One turn sends every row of this set to another row. A few are shown first. Where does it send the rows asked after them?
dazup: [  2 -27 -20 -12  17   3 -16  34   1  -8 -38  11  -1   5  22  17]
Mitaz: [-48 -23  -5  14   3  -6 -16  -4  13 -26  12 -28  35  -5 -10 -21]
Seni: [-37  -2   0 -15 -28  17 -43  21  -9  -3  13 -21  10 -21 -27 -43]
Kala: [ 12  16 -33   0  13 -16 -26  52 -31   4  25 -17   5  -9 -28  -4]
Dil: [ 11 -16   7  16 -47  12 -11  24 -12  -2 -12  12  19   2   2  26]
sem: [  1 -23  -2   6  -1 -43 -11  24 -16  14   1  22  14 -25  32  11]
duv: [ 24 -33  21 -15 -11  11 -11  57 -11 -49 -22  -9  23  -9 -28  -8]
fel: [-50   2 -14  -3   1  14 -22 -12  -3 -29   1 -14  25 -14 -17 -24]
lezo: [-45 -27   6   0  -7 -15 -31  27   9   1  31 -26  21  -8 -23 -40]
morif: [-41  -1  -6 -10 -11  22 -30  11 -15 -10   6 -20   7 -23 -28 -47]
bisu: [-40   2  -9   0 -17  24 -29 -11  -6 -30  -7 -24  26 -18 -14 -22]
beb: [  7   6 -43  25  20 -11  -1  22 -32 -16   5 -24  10  -8 -10  14]
Kov: [ -5 -33 -16 -10  36  -2 -18  17  -9 -13 -31   2  20 -39  32  -9]
Nos: [  8 -26 -19 -25  16   6 -42  29 -13  -9 -42 -10  11 -53   6 -16]
Doful: [ 23 -19  28  35 -25  -6  -4  22  -7 -12   6   4  43  -7  -5  17]
sul: [-53 -21 -12   6   5 -19 -19  -2  10 -17  16 -24  28 -12 -24 -24]
riran: [ 18 -20   9  -3 -33  16 -29  55   4   2  -8   5  14  17 -22  16]
pulik: [  8 -27  -8 -30  17 -26 -51  43  -7   6 -13  -1  24 -57  -4 -21]
ludi: [ 22 -27  28  -3 -33 -29 -11  45 -22 -33   0  -2  36 -37 -23  -5]
fas: [ -5 -34   4 -24 -14   6   1  49  -8 -37 -16  16  12  16   5  13]
Ziku: [ 37  -9  20   5   2 -36 -35  38 -17   2  -1  -1  31 -54 -12 -15]
zosa: [ 12  21 -47   4   3  -1 -23  33 -38 -10   1 -21   3 -14 -24  10]
ris: [ 38 -13   2 -12  21  12 -41  49  -1 -20 -38 -13  16 -23 -23  -9]
mife: [ 30 -24  30  16 -12  -1 -22  52  11  -8   9  -3  39   9 -29   6]
Dobe: [ -6 -33  -4 -16  37 -33 -28  30  -2   2   0  11  32 -43  23 -13]
les: [  7   3 -29  20  31 -25  -6  41 -27  -3  31 -20  13  -3 -13   0]
Zeri: [-44 -23  -3  -2  -7 -11 -28  20  -2   0  23 -31  10 -20 -34 -46]
zude: [ -6 -30  11 -12 -38 -35   1  36 -18 -22   6  24  25 -12   9  16]

ludi goes to zude
zosa goes to Kala
sem goes to dazup
Now these:
fel goes to morif
Seni goes to lezo
Dil goes to riran
Dobe goes to Kov

